Where one turn sends some rows of the set: a few examples, then the rows asked
bipim: [-10   1   5  -2  -1  -3  14   8   1 -10  12   6 -21   1]
vurul: [ -2 -17   2  13   0   6  -5 -16  14  17   8   3   1  18]
ragiz: [  1 -24  -4   1   5   3   0 -11 -16  -7  17  -1  19  13]
sazet: [-7  8 10  9  6 -1 29 -5 14  2 10 -8  6 -5]
Vir: [  2   3  -2   0  -5   8  21  -7  17  -1   9 -10  18 -16]
fotaz: [  0   7  -8  18  -6   9  -3   0 -11   7  21  -4  22   5]
supid: [ 16  -6  -1  19   5   6   9  11   3 -15   7  -4   6 -12]
ner: [-16 -11   4   9   5   3   0   9 -16  12  11   4  20  16]
neru: [  3 -24  21  -5  -2   8  11 -13   7  -7  10   7  12 -13]
Kerig: [ -5  -8   8  12   9  10  -3   2 -11   9  -4 -15  22   7]
Dof: [-13  -6  -1   7   0  -8   6  -6  -3 -18  10  -6  31   5]
fikom: [  4  -4   7  -5  10  13   8 -12   4 -18   8   4   6 -16]
papif: [ 13  -3   1  10 -13  -5  14  -1  10  21  15 -10   0  15]
Keri: [ -3   0   8  18  -8 -12  10   2  -6 -13  22  16  17  10]
Leni: [ -3  -4   6   6 -10  -8  15  15  16  22  15  -5   8   0]
Ket: [ 11  -1  11  23  -7  11   6   2 -17  -6   8   0  20   6]
ruta: [ -1  -7  12  23  -2 -13   3  -7  -6   0  24  -4  23  -4]
mikeg: [-13   2   6  -4  -3  -4  14  12  -2  -5  18   2 -18   5]
kamit: [ -9  -3   6  24   6  10   3   9  15   4   5 -14   2   6]
nitan: [  5  -4   8  -9  -9 -10  -4  -8  -2  15 -13  -1  -2 -10]
Nepi: [  0 -18  17 -11  -1   2 -11   5  -2  -8   0  18   4   0]
boni: [ -2  -7 -13  -3  -6  -1  -1 -12   9   1  -3  22  18  12]
Ror: [  3  -2  13   6 -15   8  18 -10   1 -10   4  -3 -17  13]
pil: [ 11 -15  -5  -3 -19  12  -5  10   7   9  19   3   0  13]
panaf: [ -1   3  15   1 -20   3   8 -12   3   4 -17  -6   1   8]
Div: [ -6   2  17  -4 -21   5   6 -12   0  -1 -15  -7   7   9]
Giki: [  0   4 -10 -15   0  -5  -1   3  -2   1   4   3 -12 -14]
Sorok: [  1   9 -10 -15  -2  -5   1   2  -4   2   9  -2  -6 -15]
razaz: [  5  -5  13 -10  -8 -11  -2 -12  -5  14  -7  -2   4 -14]
zugu: [ -8 -18  -5   0  15  -7  -8 -12  -4  11  12  -9  14   6]
roler: [-13 -15  11 -12 -11  14  -3   9   9 -10   1  13  13  10]
Vapon: [  3  -5  14   3 -18  10  15  -9  -4  -9  10  -3 -14  18]
Kire: [  3  -1  -2  -6 -18   2 -12  11   5   8  -2   4   8  21]
zonit: [ -9  -3 -15   0   3 -13  -2 -11   1  -9  23   6  16  10]
kemes: [  7 -12   3   5   1 -13  11   7   1 -11  -1  23  16  -7]

ruta moves to fotaz
Kire moves to Nepi
Where do these go?
Ket moves to Kerig
kamit moves to vurul
roler moves to neru
bipim moves to Ror
mikeg moves to Vapon

Where one turn sends some rows of the set: a few examples, then the rows asked
dul: [  1   2  15   2  -6  -4 -13  -1   0  -4   0  24 -20]
notop: [ -5   4   5  -9   0 -14   4  33  -9   5 -14  17   8]
zugor: [ 15 -14   1   1  -2   3   6   1 -13  -8  11  15  -2]
kir: [ -3  13   0 -13 -12   1 -11  15 -27 -13 -11   4  16]
Motot: [ -5   9   6  -6   4 -15   7  34 -13   1 -17   9   5]
Teme: [  9  -6  16   3   0  -2   3  -2 -18  -6  12  19  -5]
gunop: [  3  16 -11   8   3   2   1   4   9  -3  -5 -15  -1]
nidal: [ -2   3  18   2  -2  -1 -14  -5   1  -3   5  22 -14]
Naf: [  3   3  22   5  -7  -5 -11   1  -4  -4  -4  24 -16]
supa: [ -5  17   0 -18 -16  -8 -13  16 -21 -15  -3  11  10]
Pokug: [  2   6  17   0  -1   1 -14  -2  -5  -3   2  19 -23]
Nido: [ -2   9  -3 -21  -9  -6  -7  21 -24  -5 -13   5  12]
luk: [  0  11   3  -9   7 -15   4  35 -14   0 -16   8   5]
vuvi: [ -4   8   0 -13 -10  -7 -10  23 -20 -19 -17  10  12]
likep: [ -4   5  -3 -17 -13  -3  -4  20 -21 -12 -17   2  14]
nus: [  3   9  11  -9  15   6 -16   4   9  -5   6  -3  18]
Rotez: [  7  20 -10   9   0  -4   2   2   6  -7  -7 -12   7]
Sumab: [  1   6  18   5  -4  -3 -12   1  -2  -3   0  27 -18]
Zotap: [  7  16   5  -4  11   7 -15   5  15 -13   6  -2  14]
babon: [  8  -7   6  -1   3   3  10  -3 -16  -6   9  24   6]
vimeb: [  4  17 -13   7   2   1  -3   0  10  -1  -7 -11   1]
rog: [ -2  18   4  -6  17   8  -6   7  12 -11   5  -6  13]
Zes: [ -2  10   7  -5   2 -16  10  29 -14   5 -17   9  12]
Dotab: [  1   6  17   1  -2  -3 -16   2  -4   3   3  29 -14]
Zeg: [  2  18 -12   7   0   2  -2  -2  11   2  -2  -8   2]
pog: [ -3  11   8  -9   1 -15   8  34 -11  -2 -16  13   6]
kazor: [  4  20 -15   5   2   3  -3   6   4  -6  -5 -14   6]
tuk: [ -1  -6  14   0   3   1   9   0 -16  -7  14  23  -3]
porol: [ -1   4   9  -9   1 -14  10  31 -16  -2 -17  16   8]
faro: [  2  12  18 -10   9   7  -2   9  11  -4   5  -9  17]
Pumeb: [ -1 -12   8   4  -3   6   7  -4 -10  -7   7  21  -5]
lavo: [ 10  18 -12   7   2   3  -7  -2   4  -1  -8 -13   0]
butu: [  7  17   6  -3   5   6 -10   3  15  -3   6  -5  19]

Pumeb moves to rog
butu moves to Nido
Where do these go?
nus moves to kir
Zeg moves to luk
nidal moves to kazor
likep moves to tuk
faro moves to supa
notop moves to Pokug
gunop moves to pog
lavo moves to Zes
vimeb moves to Motot

